(in the rows, 128 means zero)
First come named turns, each shown by rows before and after it. For each pair of rows after them, which turns, in which order, take the first row to the second? The first pair is done for you.
N (before |-> after):
[126 110 126  63 103 153  61 117 160 148 112 175 167 116 109 109  90 134
  87] |-> [127 102 108  48  99 169  81 134 157 132 127 172 163 125  99 109 105 150
  94]
[114 122 134 163 134 123 130 141 145 140 118 117 115 149 124 143 144 132
 108] |-> [111 121 135 159 132 121 128 141 146 142 115 119 117 147 123 143 144 131
 109]
[ 61 156  98 182 123 143 129 103  63 115 103  87 123  63 133 122 115 112
 136] |-> [ 52 152 110 176 120 124 111  96  70 132  96  96 132  62 139 117 110 110
 127]
[152 112 103  77 103 149 152 161 152 113 149 140 148 168  91 124 162 147
 151] |-> [168 132  96 107 115 172 165 155 143  95 151 126 131 164  91 134 152 132
 160]
U (before |-> after):
[144 130 125 163 119  92 146 132 115 146 133 143 162 152 144 111 132 139
 163] |-> [124 116 101 151 111 109 140 133  99 146 127 137 172 128 137  99 130 150
 156]
[170 132 109 131 175 180 128 121 149 121 159 145  71 108  97 165 151 135
  94] |-> [165 118  99  99 159 182 133 132 153 120 166 155  87 117  89 160 154 143
  93]
[143 155 125 170 109 124 115 127 119 144 107  94 161 148 153 108  81 100
 113] |-> [150 138 122 121  85 120 125 141 135 140 122 112 175 177 144 104  94 108
 117]
[ 96 172 176 165 122 151 136 133 166 138 125 126 108  95 164  99 118 118
  99] |-> [102 145 167 100  89 149 150 151 189 134 144 149 133 129 150  91 134 131
 103]
Y (before |-> after):
[144 132 116 115 122 156 126 152 144 125 141 123 139 130 121 156 104 123
 133] |-> [146 142 120 132 120 148 129 151 136 123 136 113 137 135 131 151  98 115
 145]
[121  97 114 118  93 129  93 119 107 148 115 111 152 144 118 109 106 109
  83] |-> [144  93 107 110 115 160 101 121 126 135 136 125 130 134  93 135 126 118
  68]
[ 95 122 106 174 132 142 164 158  88  87 130  96 123 119 122 142 160 156
 120] |-> [ 80 119 111 171 118 124 156 157  79  95 120  91 139 122 134 126 149 154
 126]
[146 132  96 135 141 181 141 141  95  81 124 119 113  99 148 153 126 141
 120] |-> [130 140 108 154 124 152 136 136  78  88 104 101 126 110 172 133 108 130
 139]
Pairs:
Each pair is two turns apart.
[172 178 173 196 137 115 114  91 132 133 110 122 110 145 149 145  96  75
 140] |-> [103 115 161 101  79  66  90 110 134 173 101 146 174 152 147  98 107 116
 124]  Y, N
[121 104 151 133 125 130  97 128 149 166 118 165 133 106 153 157 112 107
 111] |-> [130  94 135 108 121 150 110 139 156 155 131 174 135 112 138 163 123 116
 108]  Y, U
[176 106 145  82  95 161 102 111 179 128 145 178 156 109  89 143 118 116
  81] |-> [141 111 141 130 122 161  76  90 150 148 115 156 142  53 102 140 104 116
  64]  U, N
[ 97 130 179 155  95 118  94 122 100 140  75 116 155 113 142 103  77  90
 124] |-> [115 115 185  93  68  97 119 149 137 135 108 147 174 171 131 102 107 107
 136]  U, N
[111 113 131  95 144 188 109 140 138 106 107 164 111  96 108 154 136 153
 130] |-> [128 153 155 157 157 173 110 124 126 102  91 142  97 103 131 158 113 122
 151]  Y, N
[112 100 130  75 117 104 103 144 157 150 123 156 149 137 111 120 138 156
 116] |-> [139 126 162 101 134  84 106 137 175 151 128 161 133 161 122 135 141 141
 125]  U, U
[123 120 145 130 137 126 107 111 131 146 129 137 125 125 118 137 129 124
  99] |-> [130 113 139 109 127 135 117 121 137 138 140 142 133 138 110 135 138 128
 104]  Y, U
[104 138 118 168 107 124 132 112  86 131  93 104 137 109 158 108  91 108
 147] |-> [113  95  93  97 125 172 125 124 126 135 129 151 128  83 100 144 133 146
  93]  Y, Y
[114 162 148 161 140  72 153 124 136 125 132 109 122 147 157 131 127 123
 166] |-> [ 93 125  88 104 106 117 171 150 120 104 137 106 146 140 132 114 135 148
 164]  U, N
[117 135 112 159 171 169 106 117 112 117 128 108 103  94 122 146 136 126
 114] |-> [162 141 145 115 149 145 130 130 159 108 158 141 111 168 118 155 154 117
 131]  U, N
[108 194 123 159 208 162 134 133 109  99 122 104  80 122 106 151 166 123
 121] |-> [ 95 196 161 160 204 118  86 107 121 140  99 118 100 110 124 146 145 106
 101]  N, N
[144 149 124 167 129 127 153 115  92 125  93  91 114  98 140 108 113 112
 166] |-> [107 109 111 107  96 108 133 123  96 147  89 109 150  96 134  85 120 137
 150]  Y, N
[149 122 146 108 151 159 133 110 154 140 138 150 129 113 102 129 131 122
 116] |-> [154 143 165 143 155 140 131 101 146 143 125 137 128 122 120 123 114 103
 131]  Y, N
[152 171 151 143  79 148 143 106 122  96 120 132 154 134 108 140  80 114
 164] |-> [133 134 140  84  66 151 124 111 139 116 129 160 173 119  85 141  95 138
 131]  Y, Y
[117 173 194 180 138  48 143 128  95 124 133 108 114 161 186 118 119  96
 182] |-> [100  79 105  22 103 141 159 170 119 105 180 158 142 136 102 124 169 163
 125]  U, Y
[100 156 144 151 148 123 127 141 152 128 137 149  98  60 124 120 127 125
 124] |-> [ 89 145 147 132 140 110 122 145 156 137 139 156 105  63 124 116 132 132
 121]  N, N
[150 112  74 118 115 134 179 134 109  75 162 103 101 174 116 113 155 145
 174] |-> [174 153 107 189 136 131 150  99 102  84 132  89  86 150 138 125 114  99
 172]  N, N
[139 123 124 127 115 138 119 124  86 132 144 117 133 120 110 144 155 121
 131] |-> [141 123 127 123 112 135 121 126  92 129 148 125 135 129 107 143 158 122
 134]  U, U
[125 123 111 122 119 144 163 149 124 110 137 126 131 144 126 115 134 137
 136] |-> [119 125 112 122 115 136 160 148 120 113 132 123 136 148 130 109 130 134
 140]  Y, Y
[147 160 159 167 121  84 134 139 131 108 135  87 137 140 184 135 122  96
 160] |-> [129 141 167 134 108  54 118 142 142 132 135 103 156 144 186 127 127 108
 150]  N, N
[ 83  84  80 100 102 140 139 160 110 100 107  68 150 104 109 135 142 150
 148] |-> [155 152 148 174 146 110 157 147 144  88 122  71 105 153 131 173 140 107
 176]  N, U
[119 114 117  88 136 121 153 165 148 118 167 141 116 153 120 136 173 169
 129] |-> [132 153 123 153 136 120 172 158 118  96 150 104 103 166 147 127 147 138
 167]  N, Y
[133 117 116 102 141 169 114 125 171 138 136 146 156  98 119 160 110 135
  71] |-> [154 153 139 157 161 162 117 112 165 134 129 129 138 107 139 169  93 109
  87]  Y, N
[174 142 118 118 117 208 131 107 129 121 114 129 120 108 102 149  99 107
 115] |-> [174 135 112 105 108 207 135 111 133 121 120 135 127 115 100 146 100 110
 115]  U, U
[ 92 111 110  56 170 113 114 141 161 133 157 125 131 155  72 114 193 205
  87] |-> [150 180 129 162 223 146 140 124 152  94 158  94  72 158  88 150 173 161
 116]  Y, N
[127 114  79  95 101 189 142 146 129 115 158 125 120 106  81 120 108 137
 138] |-> [120 162 141 178 108 114 117 117 111 145 120  96 120 121 140 104  75 101
 167]  U, Y
[104 128 155 124 129 122 144 147 163 153 154 164 144 116  64 142 170 135
  74] |-> [107 160 150 199 156 136 144 135 134 140 134 130 117  90  81 147 151 118
  87]  U, Y
[ 80 115 104 168 125 119 144 131 111  96 127 119  99 115 164 114 163 155
 110] |-> [ 71 112 104 161 119 114 134 127 109 105 121 119 109 110 167 108 158 156
 107]  N, Y
[ 79 112 111 119 102 122 139 154  89 127 119 101 150 128 156  82 128 145
 159] |-> [122 156 149 171 136 104 150 146 111 119 128 101 117 157 168 106 127 120
 177]  N, U
[ 70 135  93 181 162 126  99 145 102 122 116 101 121 112 119  97 134 152
 116] |-> [127 156 153 164 164  79 112 148 162 125 148 138 114 188 123 120 156 137
 130]  Y, U
[147 171 180 166 123  69 182 142 109 101 141  93 129 190 174 131 175 157
 175] |-> [ 98 124  92 131  93 143 187 156  53  79 125  67 153 129 149 103 161 182
 162]  U, N
[123 120 107 159 167 105 156 151 122 133 110 110  98 153 154 111 152 129
 150] |-> [123 124 121 168 168  94 143 142 124 143 102 111 101 149 162 108 144 119
 147]  N, N
[140 122 112 154 126 151 153 163  99 117 129  96 105 145 134 124 120 123
 134] |-> [112  91 107 106 103 135 133 165 104 140 123 113 134 136 129 107 121 137
 116]  Y, Y
[ 96 121 112 153 164 129 130 127 114 137 125 102 114  98 134 124 138 153
 132] |-> [ 88 113 110 145 158 127 125 129 113 141 125 105 119  94 132 122 140 157
 128]  Y, Y
[ 64 113 105 192 130  49  98 111 120 177  81  84 122 140 154 109 143 149
 125] |-> [ 93 101 107 126 102  44 137 146 160 155 124 113 136 218 134 113 176 164
 143]  U, N
[113  96  89 112  92 178 120 101  71 106 117 118 122  97 110 106  84 121
  80] |-> [136  88 101  61  67 161 136 116 104 101 142 145 140 149 103 106 100 123
  89]  U, U
[ 97 128 153 135 111  53 123 123 116 150  88 128 143 135 158 117 128 135
 147] |-> [142 118 131 108 161 123 138 133 159 126 138 162 102 115 103 172 175 156
 107]  Y, Y
[155 152 146 135 180 152 137 118 142 119 143 142 119 135 120 130 149 123
 123] |-> [111 140 155 124 138 101 115 115 120 145 113 128 162 140 149  90 125 120
 136]  Y, Y
[137 117  92 134 121 154 160 161 108 154 154 103  99 125 116 147 125 107
 111] |-> [132 132 108 160 113 131 151 150  96 162 134  89 107 127 138 138 103  89
 123]  Y, N
[ 80 117 126 110 154 155 127 151 102 131 126 125 118  68 132  93 118 162
 114] |-> [152 156 179 125 174 130 154 156 152 117 162 148  91 137 136 128 139 140
 136]  Y, U
[132  92  96 118 140 158 152 128 117 106 128 138 128 111 117 130 145 150
 110] |-> [162 119 120 137 139 144 172 131 127  93 136 135 116 151 131 135 144 133
 136]  Y, U
[138 115  79 114 102 181 169 151 107  85 134 109 139 140 108 116 127 133
 154] |-> [155 166 139 200 143 143 133 112 113 111 110 100 111 122 144 135 100  95
 151]  U, N
[ 89 108 119  89 146 130 110 161 141 139 148 119 144 118 108 134 163 170
 107] |-> [125 132 118 121 170 154 136 163 148 112 161 111 115 128 104 156 168 161
 121]  Y, U
[115 122 122 131 149 108 143 140 126  98 166 132 124 147 128 136 163 161
 156] |-> [106 117 103 130 142 129 146 142 113  93 161 123 128 132 123 130 156 162
 154]  N, U
[100 128 122 125 133 117 102 129 130 135 119 117 124 122 157 122 121 125
 112] |-> [118 129 136 108 133 114 108 136 156 131 135 136 121 144 149 134 135 127
 109]  U, Y
[161 108  95 100 134 176 131 159 137 107 142 130 110 105  88 152 166 137
 143] |-> [175 154 133 180 141 146 124 132 116 111 111  98 103 111 131 146 123  94
 173]  Y, N
[139 142 111 117 128 175 161 148 124  90 157 122 111 144 110 138 152 143
 142] |-> [121 146 112 131 104 154 161 149 100  92 137 100 128 155 130 113 132 132
 165]  Y, U
[148 143 155 150  95 120  68 110 122 136  86 127 146 112 118 133 112 133
 102] |-> [140 130 144 134  85 127  68 115 116 137  87 127 153 109 114 126 111 139
  98]  U, U
[139 151 159 147 126 108 126 127 113 126 108  91  98 135 149 103  91 111
 150] |-> [119 118 146  84  92 100 120 140 121 137 113 110 129 148 136  88  99 128
 141]  N, U
[119 111 154 136 132  89 149  93 177 187 127 101 130 130 151  97 119 144
 126] |-> [104  89 120 103 116 112 164 109 167 176 135  99 141 127 136  88 131 164
 128]  U, N
[117  88  89 108 105 142 137 156 110 118 124 128 131 114 120 148 159 140
 131] |-> [115 123 135 173 118  90 118 135 104 140  98 112 125 118 158 141 138 115
 148]  U, Y
[152 123 148 111 117 125 117 113 144 128 118 140 147 132 126 135 108 109
 131] |-> [143 114 125 114 125 151 112 112 132 123 116 138 139 102 114 139 108 120
 117]  U, Y
[113 129 146  86 130 101 106 117 138 140 125 150 144 124 127 106 122 120
 122] |-> [105 143 136 137 161 116 106 108 118 135 115 126 118  92 134 110 119 122
 121]  N, U
[123 155 145 171 121 126 134 110 100 118  97  93 130 126 148 124 103 108
 163] |-> [139 131 140 106  85 128 156 133 125 105 121 117 153 177 131 117 122 118
 172]  U, N
[114 158 143 133 127 125 170 136 130 136 117 146 118 148 134 131 164 136
 150] |-> [ 84 141 125 127 118 129 159 133 107 145 100 134 132 122 135 115 153 143
 142]  Y, U
[113 132 104 155 162 127 175 154 112 122 149 110  89 137 125 129 181 167
 159] |-> [128 121 104 112 133 127 183 162 126 117 158 128 110 167 117 123 182 164
 162]  N, U
[ 72 120 104 138 171 120 135 145  95 141 126 128 124 149 172 113 156 171
 176] |-> [ 63 110  99 124 165 123 131 143  98 145 124 133 132 143 166 114 157 177
 169]  N, Y
[172 127 117 104 102 110 125 138 117 117  70 134 145 179 107 140  90  80
 160] |-> [140 126  97 140 131 131 100 120  88 131  48 115 130 111 107 144  79  88
 135]  Y, U
[166 149 183 128  77  93 122 100 133 131 118 162 163 154 120 128  63  58
 167] |-> [153 159 175 170  97 103 113  88 111 135 102 144 149 119 127 130  50  53
 161]  U, U
[143 131  90  93  72 146 165 136 111  86 122 113 143 168 121  75 124 131
 153] |-> [160 159 103 142  90 153 156 115 102  82 110  97 127 157 134  87 100 100
 158]  N, N
[181 114  91  89 128 193 141 146 164 108 143 168 146 116  80 132 148  90
 129] |-> [196 140 108 133 141 198 131 126 157 110 129 159 135 103  91 142 124  61
 129]  N, N
[113 154 133 185 141 119 121 126 103 121 106 100 107 110 173 112 132 132
 151] |-> [124 124 149  98  94  87 127 145 146 133 130 141 145 169 160 102 152 142
 152]  N, U
[115 114 128 138 141 102 146 138 126 115 133 122 120 146 118 135 170 188
 136] |-> [114 122 119 164 153 115 142 129 112 110 126 111 111 127 120 136 161 185
 135]  U, N
[174 162 112 165 128 157 132 153 134  82 160 102  99 196 132 139 134  77
 155] |-> [125 123  58 126  94 185 131 163  98  78 144  88 132 165 122 106 124  98
 150]  U, Y
[ 97 135  98 153 110 174 110 128  93 135  96 105 149 115 132  76  82 111
 118] |-> [164 176 171 182 150 133 110 118 155 144 126 138 114 161 137 119 102  90
 120]  Y, U
[110 135 133 191 200  78 144 138 111 153 125  96  57 109 143 149 173 160
 130] |-> [137 102 104  99 150 106 193 180 135 115 163 120  82 172 111 141 197 175
 151]  U, N
[148 144 123  83 109 121 113 158 143 110 123 142 127 147 119 135 133 140
  98] |-> [162 166 123 117 120 131 130 158 130  90 124 124 112 154 126 138 128 129
 117]  N, Y
[ 93 101  81 113 123 142 148 139  92 109 124 131 134 123 132  96 161 174
 160] |-> [117 132  87 166 142 164 151 123  79  93 116 112 112 112 141 108 140 147
 169]  N, N
[129 130 125 110 145 140 139 139 140 137 140 127 112 129 103 129 158 139
 135] |-> [134 137 131 120 151 136 138 137 142 138 140 126 107 131 108 132 157 136
 134]  U, U
[ 89 112 100  87  99 121 130 153  95 125  88 117 140 130 121  95 127 131
 154] |-> [113 156 157 153 137  78 112 129 113 145  80 118 111 139 149 116 123 105
 156]  U, N
[100 102  86  78  87 164 112 117  88 120 105 105 145 127 114 145  79 118
 126] |-> [130 107 109  52  76 142 125 127 120 116 129 128 150 179 113 152  93 113
 137]  U, U
[127 147  94 116  93  99 215 192 124  69 150  76 120 216 144 133 150 157
 191] |-> [ 98 106  83  52  73  93 192 197 137  94 151 107 146 200 124 126 162 183
 159]  Y, Y
[148 139 118 125 132 151 125 121 120 133 109 108 123 118 146 127 128 116
 133] |-> [141 131 112 110 124 156 126 124 119 133 109 110 130 120 144 122 130 119
 132]  U, U
